The rows of A fall into several groups, and each row is roughly a mix of its group's hidden directions.
A, 79 rows:
[[-18 -52  11  -3  47 -23 -11 -38  35  -9   9]
 [  1 -26 -39 -35  -6 -20  11  15  19  56  31]
 [-31  -4  17  23  51 -42  19 -22 -35 -12 -19]
 [-12 -42 -20 -41  31   1 -31 -43  -4  10 -30]
 [  3 -10   9 -19  43 -33 -34 -30 -22   5 -52]
 [  7  22 -64 -50 -24  -9 -15   8 -14 -20  -7]
 [  8  20  18 -27  16   0  54  -6  57  20  21]
 [ -6 -29 -50 -27  -5  14 -24  46   0 -13  39]
 [ -4 -12  14  -2  43  11  65  24  12 -37  12]
 [ 33  27   6 -69  12  -3  14 -16 -15  36 -11]
 [ 16  15  14 -46  13  13  28 -42 -22 -49  11]
 [-20  -9  17  15  -2 -29  21 -36 -36  62  -8]
 [-45 -18 -24 -28  33 -10  35  13  10  18  46]
 [ 27  22   1  13 -53  23 -12  31  28  16  44]
 [-11 -31  -9   3  27   2 -17  18  40 -66  20]
 [ 20 -40  20  20 -19 -13   4 -57 -42 -22   4]
 [-29  17 -29   7 -26   7 -24 -13 -45  47  33]
 [ 30 -13   5 -11 -20  42  38  28 -42 -31  22]
 [ 14  12  52 -53  -9   6 -41 -13 -24  10 -15]
 [ -2  -3 -53 -44 -23  19 -24  31  -7 -15  36]
 [ 10 -36  38  16  20 -17 -15 -28 -20 -58  11]
 [-25  -3  14  74 -26  -8 -17  17 -15  29 -10]
 [  3 -55 -16 -24 -20   8 -47   7  40 -22   8]
 [ 23  31  35  -8  57 -31  22  -4 -33  13  -8]
 [-21  -1   1 -20   0 -15  57 -23 -39  46  16]
 [ 25 -14  15  12 -48   6 -15 -17 -44  53   1]
 [ -5  34 -26  12 -31  19  59 -29 -27  19   0]
 [  2 -31 -35 -26  30 -12  57  37   4  -8  14]
 [ 48  -6 -12   3 -44  37  38  36   8 -12  -1]
 [-27  16  51  47 -24   9 -18 -10 -39 -19  -6]
 [  5  15 -14  -9   0 -32  43 -25 -51  -1 -47]
 [  5  -8  15 -14  -4  21  15  18  75 -37  16]
 [ 13  11  -5   4 -48  28 -14  23  42  14  52]
 [  5  -1   3 -46  35  -5 -39  44  43   3  -3]
 [ 47  13  37  15  24 -41 -11   9  -9 -10 -46]
 [-47  18 -15  34 -50  41  -1  13  11 -20   4]
 [ -2   3 -13  58 -21 -17  23  -5 -24  57 -11]
 [  0  52  -8 -36 -20   6 -49   4 -22  23 -30]
 [ -8 -30  -6 -10  33   3  53  -8 -20 -36 -45]
 [ 15 -64 -41 -14 -10  25  -5 -28 -14  28   6]
 [ -6   5 -21 -15   7  33 -20  36  13 -67  23]
 [  3  26 -14 -23   8   2 -25   9  79 -11  13]
 [ 24  -9 -22   9  -6  -7   1  -9 -74  31 -30]
 [ 41   2 -20 -12   2   8  30  28 -15 -61 -30]
 [-13 -51   2  13  -4  21 -25  31  -1  32  53]
 [-40  21   3  -3 -44  50 -10   1   8 -46   7]
 [ 20 -19  16  51 -10  -6  42  22  22 -12  46]
 [ 20 -19 -24   1  38 -21  36  32  15 -43 -34]
 [-22 -24 -23 -19 -27  14 -18   9 -35  40  51]
 [-19 -45 -23 -50  21  25   3 -27  25 -17 -23]
 [ 14 -52 -18 -45  21  13 -16 -30  13  -4 -40]
 [ 29  -5   5 -78  20   6  -3 -21   6 -28   6]
 [-24 -10  54  42  30  29  -6   7  26 -20  24]
 [  7 -50 -14  18 -27  10 -46  25 -29  30  22]
 [-36  23  -8   6 -28  44  18  -9   4 -60  14]
 [-28   6 -20  34 -57  33  25 -25 -14 -22   8]
 [  1  12  16 -37   0   7 -47  -1  69  -8   3]
 [ 20 -30 -34 -20 -37  -3   5  11 -56  35  10]
 [-46  25   7 -10  23  32  -5   5  14 -52  37]
 [ 23 -13   2   8 -47  31 -22   6 -66  -3   5]
 [ 39  14  -1 -15 -57  15   1 -16 -53  18  -8]
 [-48  24   3   8  -9  19  43  21  26 -31  37]
 [ 10 -36 -60  -9  12  -8   5  23  53   4  11]
 [ 17 -31 -39  -8 -35 -15 -44  13 -12  47   3]
 [ -8 -56  -6  34  -8  -7 -31  15 -48  29   1]
 [ 12 -20   3  30 -27  13   6  12  42   8  66]
 [ 17 -11 -22 -12 -32  48  54  28   7 -26  -6]
 [-15  29   7  21 -28  21  46  37  21 -25  37]
 [ 34 -27  26   8  22 -46 -22  -5 -22  50 -15]
 [ 10 -10  11  39   5 -38 -42 -19 -12  43  37]
 [  0 -22  14  46   9 -12 -64   4  36  10 -18]
 [  0 -14 -40 -44 -31  10  -2  17 -14  35  47]
 [ 31  -6 -11 -18 -19  -3  44 -59 -38   9   3]
 [ 47 -39   7 -22  42 -45 -12  -9  -2  23  -3]
 [ 21 -25  52  16  15 -26 -16 -35 -44 -21  -2]
 [-20 -33 -14 -18  30 -17 -46 -48 -14  31  -4]
 [ 25 -54  17 -33   2  -7 -35 -29   3 -41   9]
 [ 30  -2  30 -45  60 -28 -21  12   4   0  -4]
 [ 65 -23   8  11  -5 -20 -45  -8  -4  33 -11]]

Here is one row of each group, with its name. Which group are the others in?
[-56   3  -1  -1  40 -10  41 -14 -30 -28 -21] : <117>
[ 21 -36 -10  46  47 -48  15   3   2   5   6] : <26>
[-12 -31  23  40  16 -33  -9 -17   9  60 -14] : <18>

[  4  24 -38 -64   2  21  11  20  36  18   0] : <26>
[ -3   3 -43 -19 -31  -7 -70   4   9  21   9] : <18>
[ 19  -9 -34 -45 -34   0  31   7 -32  37  25] : <18>
[-15 -20 -10 -20   9  20 -15   9  37 -71  19] : <26>
[-27  58  19  10  -9  30  37 -14 -29 -29   2] : <26>
[-50  -4 -18 -38  -6  35  -3  -9  47 -12  28] : <117>
[-48  37  25  14 -15  34 -27  35  11 -28  -2] : <26>
[-12  11 -18 -59 -21  43 -24   3  41  -7  -8] : <117>
[ 40   4  32  -5  12 -30 -58  -4  38   9 -11] : <117>
